In the data rows, 128 means zero.
Here is a table of points, one per row:
[110 148 157 110 121 101 146 104 110 158 126 124 053 118 142 103 139 116 099 054 137 144 130 149 156 142 059 117 162 118 081 139 097]
[150 144 116 087 102 123 161 130 146 197 086 109 115 127 098 103 104 152 170 179 150 150 108 127 143 147 124 120 154 102 160 105 139]
[122 103 113 133 118 163 181 141 145 099 139 138 164 140 100 113 108 066 152 163 126 118 129 110 143 132 196 123 117 121 180 122 162]
[167 104 177 137 137 118 116 113 105 165 107 117 154 122 103 149 136 116 149 144 113 128 095 105 045 102 134 131 108 136 183 127 125]
[108 117 142 162 131 128 126 110 104 101 138 151 132 116 116 135 097 153 090 094 134 135 123 128 139 115 166 135 122 151 149 133 170]
[183 126 154 136 098 124 095 075 192 143 161 080 166 118 128 129 147 124 144 174 109 086 139 133 192 157 180 128 121 101 147 144 094]
[104 146 139 154 116 081 134 150 100 124 134 116 079 111 127 118 178 134 154 132 135 104 153 134 102 133 117 170 146 063 141 164 136]
[089 135 106 121 135 133 113 143 188 150 158 189 067 161 166 102 143 137 103 105 111 105 136 133 070 092 058 177 104 162 060 098 129]
[157 115 131 114 117 119 092 132 108 152 123 147 146 132 125 132 151 114 133 160 130 120 106 112 086 101 145 148 118 131 176 128 096]
[080 143 120 138 110 151 129 144 157 146 120 151 129 170 131 096 123 164 119 077 114 138 128 136 097 130 083 146 125 112 178 120 148]
[128 135 181 131 101 094 112 122 066 167 137 162 018 091 155 116 173 162 114 141 140 094 127 122 064 191 108 156 116 077 163 168 137]
[114 106 114 145 134 115 108 145 087 143 137 113 099 130 090 118 100 161 155 112 161 152 127 119 122 136 093 103 147 144 131 122 123]
[132 171 130 112 101 133 101 144 134 086 117 141 151 155 141 134 139 098 140 100 133 119 110 109 145 141 154 129 136 168 098 147 138]
[151 102 072 164 117 167 170 185 123 149 138 143 179 138 104 119 113 121 163 135 168 160 113 138 090 067 092 117 135 241 118 132 162]
[138 116 110 122 091 077 162 133 057 166 094 111 126 107 113 101 133 141 140 151 156 120 148 135 052 138 119 153 121 108 137 141 134]
[147 146 185 117 140 131 110 093 168 181 129 159 094 119 152 133 168 121 147 097 094 103 143 097 097 130 083 134 124 120 112 165 096]
[109 116 125 116 113 104 177 138 123 157 140 101 053 153 132 130 108 144 151 104 135 139 141 130 191 118 146 132 151 099 145 140 100]
[134 131 041 112 132 173 175 154 129 176 133 171 143 148 170 100 113 094 130 169 140 117 115 086 074 035 082 167 087 205 115 094 155]
[117 136 131 135 149 116 087 120 136 147 130 146 138 109 119 127 151 140 102 120 149 147 154 136 140 108 123 150 120 129 130 140 148]
[173 125 192 150 090 135 114 086 163 100 139 146 120 092 145 135 130 130 118 150 097 143 176 125 160 130 191 110 140 059 138 152 120]
[104 152 091 089 140 106 145 132 151 135 100 094 081 112 121 110 091 111 144 087 162 123 097 139 092 122 086 151 146 140 129 125 138]
[108 104 101 150 135 169 128 133 138 123 133 094 143 138 102 120 125 142 123 150 109 106 087 151 134 090 109 112 137 232 129 128 159]
[128 125 113 084 164 140 155 137 114 113 113 112 150 123 116 092 110 124 145 131 134 144 120 147 127 111 144 126 122 126 167 130 169]
[133 077 058 115 151 159 172 168 079 135 152 127 207 153 096 149 095 144 157 177 122 111 103 115 132 101 118 124 118 180 125 109 167]
[108 147 169 135 156 117 173 097 142 115 120 148 141 146 120 121 117 111 085 100 105 116 141 125 135 139 156 125 139 164 136 119 126]
[143 109 180 139 077 159 150 162 131 133 101 140 168 110 157 121 128 160 135 143 112 145 153 109 161 121 066 201 122 111 150 090 150]
[171 145 131 149 114 144 150 118 167 109 150 144 121 119 125 105 114 103 119 118 112 137 120 137 166 131 155 122 109 112 133 127 122]
[182 104 121 139 116 178 132 119 144 100 139 114 146 097 122 133 130 117 160 200 106 134 103 126 126 124 136 130 129 169 146 119 083]
[149 137 123 164 115 120 143 098 132 121 114 126 111 146 093 161 134 122 117 093 110 136 114 139 149 151 126 123 124 102 145 114 129]
[124 120 147 164 108 130 099 118 135 134 123 098 140 154 171 141 122 130 125 134 136 121 086 116 122 138 166 115 151 122 126 132 105]
[117 110 087 136 153 131 146 142 073 117 144 139 147 125 094 135 105 124 128 148 130 161 147 113 102 110 148 104 149 110 133 091 182]
[117 157 128 125 149 105 075 097 102 141 157 121 066 128 146 133 156 115 103 111 147 137 132 087 150 142 119 145 134 146 099 127 147]
[115 141 117 139 152 163 145 152 131 119 112 128 109 122 118 128 123 137 119 125 133 107 137 124 114 138 124 096 131 135 116 100 145]
[189 134 177 112 137 120 136 105 169 138 161 126 126 106 111 160 130 140 109 161 125 127 119 106 146 153 183 113 146 046 151 138 107]
[167 139 188 169 117 144 114 128 134 123 100 116 130 147 165 111 127 109 112 115 117 094 093 128 141 152 139 105 141 114 090 127 115]
[129 117 102 085 136 165 144 151 097 099 100 112 191 123 137 151 117 117 129 162 116 135 140 150 099 141 125 090 108 128 158 100 146]
[111 141 132 148 128 162 136 119 138 123 135 114 187 139 103 138 118 110 117 137 103 098 132 124 180 127 136 146 141 104 132 134 087]
[134 101 143 081 143 114 102 136 118 086 123 129 148 104 190 132 162 157 150 113 146 133 166 105 144 156 154 089 117 100 113 131 095]
[109 141 117 143 142 108 130 147 160 176 134 181 169 111 110 122 153 134 108 107 124 121 131 153 143 099 119 142 111 130 130 129 143]
[129 132 119 137 125 105 133 135 162 088 140 154 127 119 137 120 104 139 112 093 114 138 110 136 172 124 118 108 111 138 140 091 116]
[147 133 120 162 142 159 145 135 166 117 138 126 118 153 134 148 130 126 143 159 123 131 126 147 144 121 149 113 143 183 110 123 120]
[096 139 111 155 099 150 124 135 149 121 093 140 165 118 104 130 120 148 083 092 155 152 167 127 111 131 130 147 127 161 118 148 147]
[116 134 136 105 135 102 099 159 165 125 121 113 110 126 106 123 101 135 102 147 106 152 121 120 141 132 139 129 126 103 116 143 131]
[129 125 093 109 138 126 141 137 097 148 142 140 186 112 105 132 110 131 107 083 131 125 136 132 053 087 110 162 110 165 169 123 167]
[109 133 136 131 121 135 095 112 126 125 121 130 140 129 138 107 126 115 123 115 127 102 067 113 137 131 169 109 142 145 061 127 112]
[143 127 113 144 143 136 146 066 158 078 127 101 094 121 133 139 167 144 134 091 135 136 099 119 143 123 108 105 134 150 081 134 104]
[100 165 153 134 156 097 097 108 119 104 145 137 037 123 156 137 140 152 075 075 154 128 136 136 164 170 095 167 124 113 076 147 140]
[140 151 183 136 125 081 106 128 184 119 118 087 017 111 110 142 130 152 104 123 116 135 220 112 143 175 120 114 133 115 079 115 117]
[135 161 130 135 120 100 119 147 132 139 110 139 188 148 127 136 137 125 108 108 161 123 110 138 145 111 134 108 131 186 121 121 143]
[102 123 127 182 137 136 146 127 093 111 143 143 185 113 091 123 111 096 175 157 098 123 112 168 132 117 158 114 104 156 174 126 146]
[113 111 117 048 155 128 105 171 129 102 110 097 149 158 162 151 133 128 128 142 140 154 123 161 118 116 153 101 135 090 153 120 127]
[124 120 138 070 155 143 082 130 112 135 140 111 142 104 169 154 138 120 148 144 100 131 152 131 138 147 164 091 121 064 123 132 109]
[128 104 144 073 118 103 156 123 113 125 122 119 149 131 116 135 125 133 130 189 137 129 143 133 140 148 149 116 124 094 126 108 119]
[179 098 146 155 119 171 077 160 118 130 105 116 166 145 120 123 121 098 166 133 113 104 130 133 109 119 188 124 135 154 141 146 108]
[154 140 141 159 149 129 141 091 128 103 132 127 098 144 115 133 134 104 126 152 092 148 156 123 167 164 162 118 112 100 151 132 120]
[104 109 102 105 146 160 109 132 113 079 086 130 106 128 142 157 095 116 117 138 130 133 139 152 126 136 117 113 105 126 145 142 138]
[098 158 125 140 117 115 126 113 105 142 125 165 189 132 138 135 125 121 227 153 128 108 109 115 073 143 092 147 131 106 110 130 125]
[131 133 174 132 095 124 118 131 156 133 133 087 205 117 114 156 152 126 111 168 098 167 140 097 117 148 144 143 136 092 122 128 081]
[102 142 086 118 095 101 138 172 011 145 124 162 071 141 080 120 135 172 113 118 127 124 125 145 108 130 084 171 126 123 181 164 170]
[096 131 153 136 163 122 126 134 115 119 142 126 099 111 142 123 120 157 114 078 150 111 134 135 118 139 111 144 132 128 095 119 140]
[156 122 119 157 123 128 095 116 131 147 135 092 178 151 142 113 123 089 136 145 121 096 137 096 131 132 151 115 129 133 147 142 103]
[051 155 132 175 151 085 137 125 068 096 135 168 063 141 162 130 124 148 087 054 158 109 149 175 157 124 105 113 090 143 076 139 137]
[162 120 147 045 115 130 069 135 170 130 151 091 193 132 151 141 159 105 139 220 111 130 150 118 108 165 157 096 142 055 160 121 098]
[128 112 146 128 118 156 127 102 131 097 125 070 133 104 133 132 157 110 125 164 122 142 132 105 106 106 166 108 113 098 128 111 116]
[131 108 123 138 142 124 137 152 127 159 136 125 178 147 147 108 114 112 096 116 112 116 079 130 104 099 138 094 130 165 079 135 176]
[147 117 181 122 084 101 043 074 148 118 120 118 123 153 157 139 158 139 188 151 097 140 130 129 116 187 123 163 130 109 110 123 104]
[145 077 095 143 128 133 151 115 139 193 130 170 149 119 120 128 139 136 115 124 122 133 125 119 137 106 120 117 138 114 143 128 102]
[110 115 096 143 161 131 100 133 126 085 126 118 084 143 136 134 144 111 124 067 154 118 091 151 165 123 083 128 137 222 075 132 125]
[145 136 166 142 105 163 139 114 141 121 156 116 142 119 108 147 096 127 119 182 151 149 147 148 125 115 156 106 102 122 164 120 140]
[113 154 121 085 145 097 155 141 094 145 109 110 038 130 134 087 083 150 180 111 138 145 105 165 155 101 042 135 155 123 087 125 102]
[103 137 090 044 151 141 070 148 138 103 121 135 137 112 166 156 135 139 104 107 144 125 139 130 158 119 111 104 116 078 122 150 126]
[122 123 088 090 099 119 193 135 149 156 160 116 099 137 119 124 121 125 145 108 117 134 163 143 154 142 163 155 174 107 120 120 077]
[111 145 101 142 143 111 144 131 141 110 134 135 118 125 122 151 143 142 138 102 174 156 140 091 118 148 117 145 119 143 106 117 129]
[125 106 132 137 143 123 179 108 128 093 150 145 100 119 079 114 133 108 101 096 131 124 108 141 193 129 128 115 117 133 107 145 125]
[120 138 057 182 148 113 148 103 123 109 099 164 116 126 132 120 109 131 095 123 130 121 127 125 104 102 084 157 139 144 134 126 134]
These points spread out most along one direction. Take the direction at right angles to it along which they spread out most. Go by this last direction. For each point below, how far along it does it lie, from 0 to 99? The average is 50, and the first point in the table lies past the average. One standard deviation of the points above along it is 16.
[100 165 153 134 156 097 097 108 119 104 145 137 037 123 156 137 140 152 075 075 154 128 136 136 164 170 095 167 124 113 076 147 140] ~ 85
[128 135 181 131 101 094 112 122 066 167 137 162 018 091 155 116 173 162 114 141 140 094 127 122 064 191 108 156 116 077 163 168 137] ~ 80
[147 117 181 122 084 101 043 074 148 118 120 118 123 153 157 139 158 139 188 151 097 140 130 129 116 187 123 163 130 109 110 123 104] ~ 72
[113 111 117 048 155 128 105 171 129 102 110 097 149 158 162 151 133 128 128 142 140 154 123 161 118 116 153 101 135 090 153 120 127] ~ 47
[104 109 102 105 146 160 109 132 113 079 086 130 106 128 142 157 095 116 117 138 130 133 139 152 126 136 117 113 105 126 145 142 138] ~ 48
[113 154 121 085 145 097 155 141 094 145 109 110 038 130 134 087 083 150 180 111 138 145 105 165 155 101 042 135 155 123 087 125 102] ~ 62
[145 136 166 142 105 163 139 114 141 121 156 116 142 119 108 147 096 127 119 182 151 149 147 148 125 115 156 106 102 122 164 120 140] ~ 44
[109 116 125 116 113 104 177 138 123 157 140 101 053 153 132 130 108 144 151 104 135 139 141 130 191 118 146 132 151 099 145 140 100] ~ 65
[128 104 144 073 118 103 156 123 113 125 122 119 149 131 116 135 125 133 130 189 137 129 143 133 140 148 149 116 124 094 126 108 119] ~ 51
[116 134 136 105 135 102 099 159 165 125 121 113 110 126 106 123 101 135 102 147 106 152 121 120 141 132 139 129 126 103 116 143 131] ~ 58
[115 141 117 139 152 163 145 152 131 119 112 128 109 122 118 128 123 137 119 125 133 107 137 124 114 138 124 096 131 135 116 100 145] ~ 46
[098 158 125 140 117 115 126 113 105 142 125 165 189 132 138 135 125 121 227 153 128 108 109 115 073 143 092 147 131 106 110 130 125] ~ 40
